In the rows, 128 means zero.
The same turns and mirrors carry the whole set onto itself, and each row onto the other rows of its family. Which rows share a family with each named row? Give them in list order.
These 32 rows form 4 families of 8 rows each.
zafo: [123 130 147 121  94  74 131  95]
fefat: [106 134 112 117 155 122 141 150]
vod: [113  95 136  88 116 102 136 137]
bola: [111 113 140 126 146 102 175 113]
ket: [136 139 154 128 142  94 162 145]
funa: [135 107 127  83 124 112 136 131]
fafe: [154 125 148 118 128 102 159 136]
tov: [ 91 119 143 105 144  69 121 137]
Tofe: [119 125 146 130 163  89 119 103]
fet: [ 89 143 124  98 113  97 107 102]
dufut: [101 145  96 114 136 108 150 150]
pipam: [ 94 125 104 110 108 102 110 102]
veg: [129 120 163 123 113  88 122  96]
Sog: [108 171 138 145 127  91 152 127]
gan: [140 121 135 138 136  99 164 143]
vipen: [103 118 150 105 117 135 128 136]
litum: [ 91 135 104 112 144 124 153 130]
Namud: [ 77 140 111 119 121  94 112 110]
gem: [ 94 157 132 153 125  84 135 115]
lon: [127 145 108 132 132  59 144 109]
zedu: [120 120 127 111 168  80 123 112]
feze: [111 138 111 107  87 106 151 141]
Tano: [109 144 130 127  81 116 149 133]
Zug: [138 128 154 125 105  72 118 115]
nus: [115 126 130 122 167 100 107 123]
zisi: [103 166 123  89 142 107 146 117]
Lurop: [119 152 119 111 103  94  96 133]
Giga: [137 144 115 132 105 126 150 109]
Dile: [117 169 123 149 134  94 134 110]
Rine: [121  93 121  92 122 106 119 120]
Vob: [114 138 129 115  82  97 164 123]
gotod: [127  98 135 147 106  89 125 127]

Same family as feze: zafo, fefat, fafe, Tofe, Sog, Namud, Rine
Same family as Tano: vod, fet, gan, litum, zedu, Zug, Dile
Same family as funa: ket, dufut, pipam, veg, gem, nus, Vob
Same family as tov: bola, vipen, lon, zisi, Lurop, Giga, gotod

The same turns and mirrors carry the whole set onto itself, and each row onto the other rows of its family. Which rows share a family with each named row? Give them in list order.
These 30 rows form 5 families of 6 rows each.
baki: [105 132  95 159 147 124 161 115 161 103 124]
ren: [108 137 104 159 145 121 173 113 162 109 136]
zoz: [158 122 140 148 106 135 111 117 114 154 125]
puf: [109 130  96 166 154 127 177 115 153 116 132]
biki: [110 138  97 162 144 136 168 114 162 105 132]
fil: [152 111 143 136 126 134 120 124 106 161 125]
Vures: [157 116 146 143 115 128 130 120 107 161 137]
bezab: [165 128 138 143 125 128 129 131  99 157 128]
mipe: [157 124 137 131 118 140 119 123 105 157 126]
fad: [158 128 135 134 121 142 117 124 103 156 126]
mup: [111 145  98 167 143 127 163 113 161 101 130]
begoz: [104 128  96 155 147 123 164 114 161 104 126]
dop: [153 117 137 142 124 140 109 124 106 156 115]
zos: [154 121 139 143 132 138 118 130  95 156 123]
Rap: [154 117 140 134 127 125 117 124 102 157 120]
tagap: [103 127 102 167 142 127 157 113 174 115 117]
vanin: [106 132  95 158 150 123 165 116 158 103 127]
vula: [103 125 108 163 153 119 173 118 163 121 130]
pim: [155 119 136 139 124 129 111 124 104 155 116]
desu: [165 130 133 146 114 134 112 126 109 152 116]
kun: [157 125 138 132 121 139 121 124 101 156 130]
Rul: [111 136  90 172 146 135 159 112 160 109 119]
fadov: [161 116 140 133 114 126 125 121 113 160 123]
vuvos: [156 123 137 140 129 128 116 128  98 155 119]
sodi: [161 132 140 155 121 134 122 127  97 149 133]
vit: [106 121  97 159 142 128 167 106 168 118 123]
bulev: [107 139 101 177 154 128 160 122 157 111 122]
sonas: [109 135 102 157 144 133 173 112 163 109 136]
kiz: [108 135 102 157 135 125 162 106 170 106 130]
deto: [110 135  99 159 139 135 167 109 168 107 131]

Same family as pim: biki, Rap, vuvos, sonas, deto
Same family as bezab: puf, desu, Rul, fadov, vit
Same family as zos: ren, fil, mup, dop, kiz
Same family as tagap: zoz, Vures, vula, sodi, bulev

